Questions about the row below.
1) Which number is the smallest entry?
2) Which number is the entry just left of 0.181?
3) Which number is the entry just left of 0.180?
4) Which number is the entry just right of -0.199?
[-0.203 -0.199 -0.202 -0.187 -0.182 -0.010  0.155  0.177  0.181  0.172
  0.176  0.172  0.180  0.171  0.177  0.178]
1) -0.203
2) 0.177
3) 0.172
4) -0.202

A =
[[-42  13  76 -90]
 [-71   1  40   1]
 [-13  82 -19  91]
 [ 77 -30   3  46]
 [-98 -23  58 -42]
 [ 93 -31  51  16]
 [-38 -11 -61 -97]
 [-53 -73 -39  80]
 [ 65  50 -15  25]
 [ 80  -4 -49  83]
 [-71 -75  33 -21]
 [ 56 -61  47  59]
 [ 48 -83 -24   4]
 [ 23 -32  52  65]
 [-13  23  -2 -93]
 [ 71 -31 -60 -71]]
Find the 3rd entry on the main diagonal.
Answer: -19
The last entry, reading row by row -> -71
The second entry, reading row by row: 13
Find the second entry on the main diagonal.
Answer: 1
The first entry, reading row by row -> -42
The entry in the top-right corner: -90
The entry directly below -90: 1
The entry just right of the largest entry: -31
Find the bottom entry of the column that holds the smallest entry.
Answer: 71
The entry directly above 93: -98
The entry directly below the largest entry is -38
Find the entry just left of -4.
Answer: 80
The largest entry in the first row is 76
Find the entry just left of -15.
Answer: 50
Find the entry directly below -19.
Answer: 3
Find the entry directly below the smallest entry.
Answer: 93
Find the 3rd entry from the end, reading row by row.
Answer: -31
The entry directly above the smallest entry -> 77
Find the entry directly below 50.
Answer: -4
Find the last entry of the largest entry's row.
Answer: 16
The smallest entry in the last column -> -97
The entry directly below 47 is -24
Find the third smallest entry.
Answer: -93
Find the entry directly above 50.
Answer: -73

Read these off the row that follows.
1) What is the first entry?
2) What is the third entry from the right?
3) What is the first entry from the right?
4) What is the entry just right of -876?
 384   447  -876   947  -272  -184  -703   487  -478   526
1) 384
2) 487
3) 526
4) 947

Questions about the array below.
1) Which number is the entry just right of the largest entry?
2) Which number is the entry just left of the largest entry?
3) Which number is the last entry, reading row by row?
4) Which number is the largest entry in the last row?
5) Which number is the smallest entry in the first row?
6) Which number is the top-left entry?
7) Which number is the entry in the bottom-left corner?
8) Which number is the entry just left of the smallest entry?
[[ 26 -21 -59  20  14  10 -87  24  71 -12   2  -8  -8 -21 -21  -1]
 [ -6   6  -6  11  11  11  22  11  82 -15 -61 -18   3  -4  -3  16]
 [ 11 -12  65  -7  12  21 -32 -14  76  19  10 -16  21  -8  29  -7]]
1) -15
2) 11
3) -7
4) 76
5) -87
6) 26
7) 11
8) 10

Read these off the table that follows.
1) Which number is the top-right entry?
2) Which number is the bottom-right entry?
3) Which number is the entry directly below the smallest entry?
4) Which number is the 2nd smallest entry?
5) Which number is the first entry in the row that holds the largest entry?
6) Which number is the third entry on the diagonal from the top-right corner?
7) Which number is the smallest entry in the first row?
8) Which number is the smallest entry?
[[-26  15 -21   2  -9]
 [ 30  -6 -11  -9 -10]
 [-65   0  60   4  34]
 [ 85  -1  -9  -1 -17]
 [-45  31 -13  -3 -10]
 [ 82   9  18   3  17]
 [-96   1 -26   3  -3]
 [-40   5  11  -1   2]
 [-61 -24  29   1   0]
 [ 43  29  16  -6   7]
 [ 22   1  21   5 -17]
 [  1  -3 -25 -15  23]
 [  3 -32 -13   0 -19]
 [-48  -6  -1  -5   2]]
1) -9
2) 2
3) -40
4) -65
5) 85
6) 60
7) -26
8) -96

Questions about the table below.
1) Give the 5th entry in reading order.
2) Give the entry just right of the smallest entry.
3) Give the 3rd largest entry.
4) Give the entry just right of 76.
5) Give the top-left entry.
6) Give the smallest entry in the last row.
[[24 51 92 43 76 41 51 53]
 [50 48 37 46 47 51 69 60]]
1) 76
2) 51
3) 69
4) 41
5) 24
6) 37

[[-0.2  0.1  0.1 -0.5 -0.3  0.1 -0.3 -0.3 -0.2  0.3 -0.1 -0.1]
 [-0.5  0.0 -0.2  0.1  0.0  0.3 -0.1  0.5  0.0  0.1  0.0 -0.1]
 [-0.2  0.5 -0.2 -0.2 -0.2  0.5  0.3  1.0 -0.2 -0.5 -0.6  0.5]
 [ 0.0 -0.1  0.3 -0.4 -0.4  0.4 -0.5 -0.4  1.0  0.9  0.1 -0.5]
 [-1.0 -1.1  0.2 -1.2  0.9  0.8  0.9  0.6  0.7 -0.5  0.3  0.0]
 [ 0.3  1.4  0.1 -0.9 -1.3 -1.2 -1.2 -1.0 -1.3 -1.6  0.3  0.4]
 [-0.9  0.3  0.4  1.7 -1.1 -2.0 -0.9  0.6  0.1  0.5  1.2  0.1]
 [-1.2  0.2  0.3 -0.5 -1.0 -1.1  0.2  1.6 -0.3  0.3  0.9  0.2]]
The third entry from the end, reading row by row -> 0.3
The second largest entry: 1.6
The top entry of the column that holds the smallest entry is 0.1
Give the largest entry in the last column.
A: 0.5
Give the first entry in the row that holds the largest entry.
A: -0.9
The entry in the top-left corner -> -0.2
Give the second-last entry, reading row by row.
A: 0.9
The bottom-left entry: -1.2
The last entry of the largest entry's row is 0.1
The smallest entry in the first row: -0.5
The 2nd entry on the main diagonal -> 0.0
Give the last entry, reading row by row.
A: 0.2
Give the minimum.
A: -2.0
The third entry on the diagonal from the top-right corner: -0.5
Give the entry directly above 1.2.
A: 0.3
The entry directly above 1.7 is -0.9
The bottom entry of the column that holds the largest entry: -0.5
The 2nd smallest entry is -1.6
Give the third entry on the main diagonal.
A: -0.2
The second entry on the diagonal from the top-right corner is 0.0
The fourth entry from the end, reading row by row: -0.3
The 3rd entry, reading row by row: 0.1
The entry in the top-right corner is -0.1
Give the largest entry in the first column.
A: 0.3
The entry just right of the smallest entry -> -0.9
The entry just left of the largest entry is 0.4
The entry just right of 1.7 -> -1.1
The bottom entry of the column that holds the smallest entry: -1.1
The maximum is 1.7
Give the largest entry in the first row.
A: 0.3

[[4960 6766 5151 7771 5885 4963 7554 6974 6320 6679 7851 7915]
 [4849 8771 6998 8699 6467 2272 5665 6077 4628 8025 7144 5912]
 [7128 7254 5937 7453 4538 6353 7329 6052 5680 6387 7461 5192]]
The entry just right of 7771: 5885
The entry directly above the largest entry -> 6766
The last entry, reading row by row -> 5192
Which number is the entry just right of the smallest entry? 5665
The 1st entry in reading order: 4960
The last entry of the smallest entry's row is 5912
Which number is the 3rd largest entry? 8025
Which number is the first entry on the diagonal from the top-right corner? 7915
Which number is the largest entry in the first column? 7128
The 3rd-last entry, reading row by row -> 6387
Which number is the entry directly above 2272? 4963
Which number is the entry just right of 7254? 5937
Which number is the maximum? 8771
The bottom entry of the column that holds the smallest entry is 6353
Which number is the first entry in the row that holds the largest entry? 4849
The third entry in reading order is 5151
The second largest entry is 8699

[[ 51  83 118  64]
 [ 94  42 172  80]
 [ 84 108  94 181]
 [ 61 109 105 126]
 [167 140 131 167]
 [147 112 154 114]
 [ 75  13 179  69]
 [ 81 127 137  92]
 [182 208 123 157]
 [ 52  38 141 124]
 [102  79 108 120]
 [147 205  48 136]
 [129 109 176 117]
 [167 197 112 150]
 [ 79 170  66 145]]
Find the 3rd entry, reading row by row.
118
Find the 2nd smallest entry.
38
The entry in the bottom-left corner is 79
Find the bottom-right entry.
145
Find the smallest entry in the last column.
64
Find the last entry of the smallest entry's row.
69
Find the entry just left of the smallest entry.
75
The entry directly below 48 is 176
The smallest entry in the first row is 51
Find the 2nd largest entry.
205
Find the top entry of the column that holds the smallest entry.
83
Find the entry directly above 61.
84
The largest entry in the first column is 182
The bottom entry of the column that holds the largest entry is 170
Find the 3rd largest entry.
197
Find the largest entry in the last column.
181
The entry directly above 150 -> 117
The entry directly below 118 is 172
The entry directly below 75 is 81
Find the entry just right of 84.
108
Find the entry directly below 64.
80
The entry directly above the smallest entry: 112
Find the entry directly above 75.
147
The entry just right of the smallest entry -> 179
Find the entry directly below 182.
52
Find the 2nd entry on the main diagonal.
42
